Each cloud is a set of points of 11 numbers each, in no order, taken from a shape drawn with curves, like pieces of string that can fork, join and close up.
How many independent loops does the shape behind each cloud have?

suz:
-0.61 -0.39 -0.24 -0.87 +2.21 +0.20 +0.23 -2.76 +1.75 +2.15 +0.35

-1.35 +0.02 -0.76 -0.45 +1.64 -0.75 +1.72 -2.68 +1.47 +2.70 +0.08

-1.69 -0.41 -0.89 +0.34 +0.73 -1.01 +3.06 -1.94 -0.23 +2.01 -0.34

+0.56 -2.10 +0.66 -0.88 +2.25 +2.19 -1.85 -2.36 +0.64 -0.12 +0.50

-0.02 -1.03 +0.19 -1.00 +2.40 +1.10 -0.82 -2.66 +1.45 +1.28 +0.49

-1.67 -0.28 -0.90 +0.18 +0.91 -1.05 +2.90 -2.15 +0.16 +2.26 -0.24

-0.37 -0.57 -0.09 -0.95 +2.35 +0.50 -0.11 -2.74 +1.70 +1.90 +0.40

-1.12 -0.04 -0.59 -0.64 +1.94 -0.43 +1.21 -2.79 +1.72 +2.63 +0.24

-1.57 -0.74 -0.75 +0.60 +0.52 -0.89 +3.33 -1.55 -1.02 +1.61 -0.48

+0.36 -1.66 +0.47 -0.94 +2.40 +1.78 -1.46 -2.52 +1.07 +0.44 +0.52

-0.30 -2.65 -0.07 +1.32 +0.40 +0.68 +2.16 -0.73 -3.44 -0.47 -0.68

-1.06 -0.08 -0.57 -0.67 +1.99 -0.38 +1.10 -2.75 +1.72 +2.59 +0.21

-0.65 -2.14 -0.19 +1.27 +0.33 +0.21 +2.77 -0.73 -3.24 -0.01 -0.71

+0.62 -3.64 +0.47 +0.85 +0.87 +2.30 -0.36 -1.19 -2.78 -1.54 -0.28

-1.52 -0.04 -0.84 -0.28 +1.42 -0.89 +2.17 -2.58 +1.17 +2.69 -0.01

-1.43 -1.07 -0.66 +0.80 +0.43 -0.72 +3.37 -1.30 -1.68 +1.17 -0.56

-0.87 -1.90 -0.32 +1.23 +0.32 -0.06 +3.06 -0.81 -2.93 +0.23 -0.70

+0.06 -3.16 +0.18 +1.22 +0.57 +1.34 +1.24 -0.82 -3.44 -0.97 -0.64

+0.68 -2.39 +0.69 -0.76 +2.19 +2.33 -1.98 -2.30 +0.38 -0.36 +0.46

+0.85 -2.95 +0.74 -0.47 +1.95 +2.72 -2.15 -2.12 -0.27 -1.01 +0.39

+0.51 -2.05 +0.62 -0.87 +2.31 +2.11 -1.80 -2.44 +0.74 -0.02 +0.49

-1.24 -0.01 -0.67 -0.55 +1.79 -0.57 +1.48 -2.76 +1.61 +2.66 +0.15

+0.89 -3.28 +0.78 -0.25 +1.76 +2.80 -2.10 -1.96 -0.72 -1.33 +0.28

+0.83 -3.73 +0.63 +0.45 +1.20 +2.70 -1.35 -1.53 -1.98 -1.66 -0.05

-0.48 -0.53 -0.12 -0.91 +2.32 +0.40 -0.03 -2.74 +1.71 +1.98 +0.40

+0.50 -3.62 +0.44 +0.93 +0.77 +2.15 -0.09 -1.14 -2.93 -1.51 -0.37

-1.66 -0.20 -0.90 +0.11 +1.01 -1.03 +2.79 -2.28 +0.42 +2.34 -0.21

+0.43 -1.87 +0.54 -0.96 +2.38 +1.95 -1.60 -2.47 +0.91 +0.28 +0.48

-0.29 -0.71 -0.02 -0.96 +2.39 +0.72 -0.37 -2.70 +1.66 +1.69 +0.43

-1.46 -0.97 -0.71 +0.76 +0.44 -0.81 +3.38 -1.39 -1.54 +1.31 -0.50

-1.16 -1.45 -0.49 +1.07 +0.38 -0.41 +3.33 -0.99 -2.40 +0.69 -0.63

+0.73 -3.74 +0.55 +0.66 +0.98 +2.49 -0.79 -1.34 -2.44 -1.62 -0.21

+0.20 -1.43 +0.39 -0.96 +2.42 +1.57 -1.28 -2.57 +1.23 +0.74 +0.48

+0.70 -3.74 +0.55 +0.71 +0.95 +2.42 -0.69 -1.31 -2.55 -1.59 -0.22

-1.26 +0.00 -0.68 -0.52 +1.79 -0.64 +1.55 -2.73 +1.56 +2.73 +0.14

-0.16 -2.87 +0.07 +1.29 +0.47 +1.01 +1.78 -0.76 -3.53 -0.68 -0.66

-0.82 -0.21 -0.37 -0.77 +2.14 -0.12 +0.71 -2.79 +1.81 +2.41 +0.33

+0.88 -3.63 +0.73 +0.21 +1.30 +2.81 -1.64 -1.66 -1.67 -1.66 +0.03

+0.93 -3.59 +0.76 +0.04 +1.43 +2.82 -1.82 -1.71 -1.44 -1.59 +0.09

-1.63 -0.09 -0.89 -0.11 +1.20 -0.97 +2.43 -2.51 +0.86 +2.58 -0.12

+0.94 -3.39 +0.81 -0.18 +1.62 +2.85 -2.02 -1.89 -0.92 -1.40 +0.25

+0.29 -3.36 +0.28 +1.14 +0.61 +1.64 +0.76 -0.91 -3.34 -1.19 -0.50

+0.83 -2.68 +0.79 -0.64 +2.07 +2.57 -2.12 -2.24 +0.05 -0.72 +0.42

-1.41 +0.00 -0.74 -0.37 +1.56 -0.77 +1.87 -2.67 +1.36 +2.75 +0.09

-0.70 -0.31 -0.30 -0.80 +2.20 +0.08 +0.42 -2.83 +1.80 +2.30 +0.32

+0.90 -3.48 +0.76 -0.03 +1.52 +2.89 -1.93 -1.84 -1.16 -1.50 +0.15

-0.16 -0.80 +0.06 -0.95 +2.40 +0.88 -0.53 -2.65 +1.64 +1.52 +0.44

-0.49 -2.37 -0.13 +1.28 +0.38 +0.47 +2.46 -0.70 -3.38 -0.27 -0.69

-1.67 -0.16 -0.88 +0.01 +1.08 -1.01 +2.66 -2.35 +0.58 +2.45 -0.13

-0.57 -2.28 -0.17 +1.28 +0.34 +0.33 +2.67 -0.72 -3.28 -0.13 -0.70

+0.88 -3.07 +0.78 -0.44 +1.86 +2.79 -2.14 -2.03 -0.47 -1.19 +0.31

-1.23 -1.31 -0.55 +0.99 +0.34 -0.53 +3.38 -1.14 -2.16 +0.90 -0.62

+0.17 -1.32 +0.32 -1.02 +2.37 +1.44 -1.15 -2.57 +1.30 +0.84 +0.48

-1.70 -0.54 -0.86 +0.43 +0.66 -0.94 +3.21 -1.82 -0.51 +1.87 -0.34

-1.13 -1.54 -0.46 +1.08 +0.28 -0.37 +3.27 -0.96 -2.49 +0.63 -0.62

-0.82 -1.98 -0.29 +1.23 +0.33 +0.01 +2.95 -0.77 -2.99 +0.18 -0.69

+0.83 -2.89 +0.75 -0.55 +2.01 +2.65 -2.12 -2.18 -0.15 -0.89 +0.38

-1.62 -0.63 -0.78 +0.54 +0.60 -0.96 +3.28 -1.68 -0.76 +1.72 -0.41

+0.77 -3.75 +0.59 +0.54 +1.07 +2.62 -1.09 -1.41 -2.24 -1.62 -0.17

+0.43 -3.54 +0.36 +1.03 +0.73 +1.99 +0.28 -1.03 -3.11 -1.37 -0.44

-1.60 -0.11 -0.86 -0.06 +1.15 -1.00 +2.52 -2.44 +0.79 +2.56 -0.09

-1.65 -0.41 -0.83 +0.28 +0.81 -1.04 +3.02 -2.01 -0.06 +2.07 -0.28

-1.01 -1.72 -0.40 +1.12 +0.31 -0.18 +3.17 -0.87 -2.78 +0.44 -0.65

-0.94 -0.09 -0.48 -0.71 +2.07 -0.24 +0.93 -2.79 +1.77 +2.53 +0.25

+0.36 -3.48 +0.37 +1.04 +0.69 +1.84 +0.41 -1.00 -3.18 -1.32 -0.47

-0.23 -2.72 +0.04 +1.31 +0.42 +0.84 +2.02 -0.73 -3.47 -0.59 -0.69

+0.15 -3.25 +0.20 +1.20 +0.58 +1.49 +1.09 -0.84 -3.38 -1.07 -0.55

-1.36 -1.17 -0.60 +0.87 +0.40 -0.66 +3.40 -1.18 -1.86 +1.06 -0.56

+0.03 -3.05 +0.13 +1.30 +0.51 +1.24 +1.48 -0.79 -3.46 -0.90 -0.56

+0.73 -2.56 +0.73 -0.71 +2.13 +2.52 -2.05 -2.28 +0.15 -0.55 +0.45

-1.54 -0.84 -0.80 +0.66 +0.49 -0.86 +3.34 -1.50 -1.20 +1.47 -0.47

+0.07 -1.16 +0.27 -0.97 +2.43 +1.24 -0.95 -2.61 +1.41 +1.12 +0.53

-1.52 -0.04 -0.88 -0.22 +1.35 -0.95 +2.27 -2.57 +1.09 +2.62 -0.05

+0.84 -3.70 +0.68 +0.31 +1.27 +2.77 -1.49 -1.57 -1.80 -1.65 +0.03
loops -> 1

Tosag (58 x 11):
+0.50 +0.03 +1.37 +0.43 -1.45 +2.67 -2.02 +0.17 +0.56 +2.16 -1.26

-1.28 -2.67 +2.89 -0.13 +1.81 +3.03 -3.42 +3.20 +0.23 -0.88 +0.98

+1.57 -0.83 -1.87 -1.85 +0.62 -5.46 +5.21 -1.94 +0.11 +0.63 +0.88

+0.75 +1.43 +0.29 +0.77 -1.61 +2.39 -1.51 -0.15 +1.20 +1.97 -1.90

+1.51 -0.31 -1.90 -1.96 +0.35 -4.53 +4.84 -1.85 +0.32 +0.49 +0.78

+1.10 +0.45 -2.44 -2.14 -0.42 -5.01 +6.11 -2.35 +0.51 +1.01 -0.68

-2.03 -1.63 +3.73 +0.17 +0.69 +3.86 -4.45 +2.32 +0.65 +0.34 -1.15

-0.95 -0.71 +2.69 +0.34 -0.40 +3.47 -3.58 +1.24 +0.69 +1.31 -1.41

-1.45 -1.06 +3.17 +0.29 +0.04 +3.67 -4.04 +1.69 +0.70 +0.94 -1.36

-0.41 +0.37 +1.78 +0.62 -0.76 +3.37 -3.22 +0.82 +1.08 +1.66 -1.86

-2.05 -2.01 +3.64 +0.02 +1.04 +3.70 -4.24 +2.66 +0.51 -0.10 -0.61

-0.03 +0.00 +1.76 +0.45 -1.06 +3.08 -2.70 +0.56 +0.75 +1.87 -1.49

+1.82 -0.02 -2.57 -1.93 -0.32 -6.04 +6.59 -2.61 +0.16 +1.21 +0.04

+1.51 +0.30 -2.60 -2.04 -0.44 -5.59 +6.50 -2.54 +0.32 +1.16 -0.41

-0.24 +1.04 +1.23 +0.83 -0.81 +3.33 -3.13 +0.66 +1.40 +1.60 -2.11

+0.69 +1.51 +0.29 +0.83 -1.50 +2.52 -1.68 -0.07 +1.29 +1.90 -1.97

+0.99 +0.30 +0.87 +0.41 -1.86 +2.30 -1.22 -0.27 +0.52 +2.38 -1.20

-1.93 -1.48 +3.62 +0.21 +0.52 +3.84 -4.41 +2.13 +0.65 +0.51 -1.22

+1.12 +0.43 -2.13 -2.12 -0.23 -4.27 +5.34 -2.17 +0.49 +0.80 -0.19

+0.02 +1.39 +0.82 +0.94 -0.95 +3.15 -2.81 +0.51 +1.53 +1.66 -2.17

-1.85 -2.20 +3.45 -0.03 +1.22 +3.50 -3.96 +2.79 +0.44 -0.34 -0.25

-1.19 -2.75 +2.76 -0.12 +1.89 +2.92 -3.37 +3.31 +0.22 -0.99 +1.17

-2.15 -1.88 +3.75 +0.06 +0.93 +3.80 -4.38 +2.55 +0.60 +0.04 -0.85

+1.69 -0.72 -2.07 -1.85 +0.38 -5.80 +5.66 -2.11 +0.08 +0.81 +0.70

-0.59 -0.51 +2.37 +0.36 -0.66 +3.32 -3.26 +0.98 +0.67 +1.55 -1.42

+1.28 +0.28 -2.09 -2.07 -0.09 -4.31 +5.19 -2.08 +0.40 +0.77 +0.10

-0.21 -0.27 +1.98 +0.40 -0.94 +3.13 -2.84 +0.70 +0.69 +1.76 -1.39

+0.99 +0.57 -2.24 -2.15 -0.35 -4.42 +5.60 -2.16 +0.55 +0.88 -0.59

-1.61 -1.24 +3.34 +0.24 +0.20 +3.74 -4.19 +1.83 +0.69 +0.84 -1.35

-2.02 -2.05 +3.61 +0.00 +1.11 +3.61 -4.14 +2.73 +0.50 -0.19 -0.50

+1.13 +0.45 +0.72 +0.42 -1.93 +2.15 -1.01 -0.36 +0.50 +2.40 -1.25

+1.29 +0.39 -2.54 -2.16 -0.44 -5.31 +6.31 -2.44 +0.41 +1.09 -0.59

-0.35 -0.33 +2.10 +0.42 -0.83 +3.21 -3.01 +0.77 +0.69 +1.69 -1.42

-2.07 -1.75 +3.74 +0.15 +0.74 +3.85 -4.48 +2.39 +0.63 +0.24 -1.05

-1.58 -2.44 +3.16 -0.12 +1.48 +3.25 -3.66 +2.96 +0.36 -0.56 +0.29

+1.54 -0.81 -1.79 -1.87 +0.66 -5.24 +4.99 -1.81 +0.13 +0.52 +0.96

-0.32 +0.14 +1.85 +0.51 -0.88 +3.24 -3.02 +0.69 +0.94 +1.75 -1.68

+1.41 +0.01 -2.01 -2.02 +0.10 -4.33 +5.03 -2.04 +0.36 +0.62 +0.42

+0.52 +1.63 +0.35 +0.95 -1.32 +2.70 -2.00 +0.08 +1.44 +1.83 -2.05

+0.80 +0.12 +1.08 +0.43 -1.68 +2.45 -1.57 -0.06 +0.53 +2.29 -1.20

+1.04 +0.71 +0.54 +0.49 -1.95 +2.10 -0.86 -0.49 +0.64 +2.28 -1.43

+0.19 +0.01 +1.59 +0.43 -1.24 +2.91 -2.44 +0.42 +0.68 +1.98 -1.37

+0.96 +0.92 +0.43 +0.55 -1.86 +2.12 -1.00 -0.41 +0.80 +2.23 -1.59

+1.66 +0.18 -2.61 -2.01 -0.43 -5.82 +6.61 -2.59 +0.25 +1.18 -0.20

-1.13 -0.81 +2.85 +0.34 -0.26 +3.58 -3.75 +1.35 +0.72 +1.20 -1.39

-0.39 +0.66 +1.59 +0.73 -0.73 +3.35 -3.23 +0.78 +1.27 +1.63 -2.00

+0.91 +1.13 +0.38 +0.65 -1.81 +2.21 -1.11 -0.34 +0.94 +2.13 -1.70

+0.30 +1.60 +0.53 +0.99 -1.16 +2.93 -2.47 +0.30 +1.53 +1.69 -2.14

+1.51 -0.51 -1.82 -1.88 +0.56 -4.69 +4.77 -1.78 +0.26 +0.46 +0.95

+1.86 -0.28 -2.46 -1.90 -0.12 -6.06 +6.33 -2.49 +0.08 +1.13 +0.35

+1.48 -0.74 -1.78 -1.89 +0.68 -4.95 +4.76 -1.75 +0.22 +0.42 +0.98

+1.04 +0.51 -2.15 -2.16 -0.25 -4.28 +5.45 -2.16 +0.50 +0.85 -0.43

-1.76 -2.31 +3.32 -0.05 +1.35 +3.40 -3.83 +2.84 +0.40 -0.43 -0.03

+1.13 +0.59 +0.61 +0.43 -1.97 +2.09 -0.88 -0.45 +0.56 +2.39 -1.33

+0.02 -0.10 +1.76 +0.45 -1.10 +3.00 -2.57 +0.53 +0.63 +1.91 -1.42

+1.00 +0.55 -2.35 -2.19 -0.38 -4.66 +5.78 -2.21 +0.58 +0.95 -0.69

+1.79 -0.59 -2.22 -1.86 +0.22 -5.92 +5.91 -2.26 +0.04 +0.95 +0.60

-1.45 -2.54 +3.04 -0.15 +1.58 +3.14 -3.58 +3.06 +0.30 -0.73 +0.58
loops -> 2
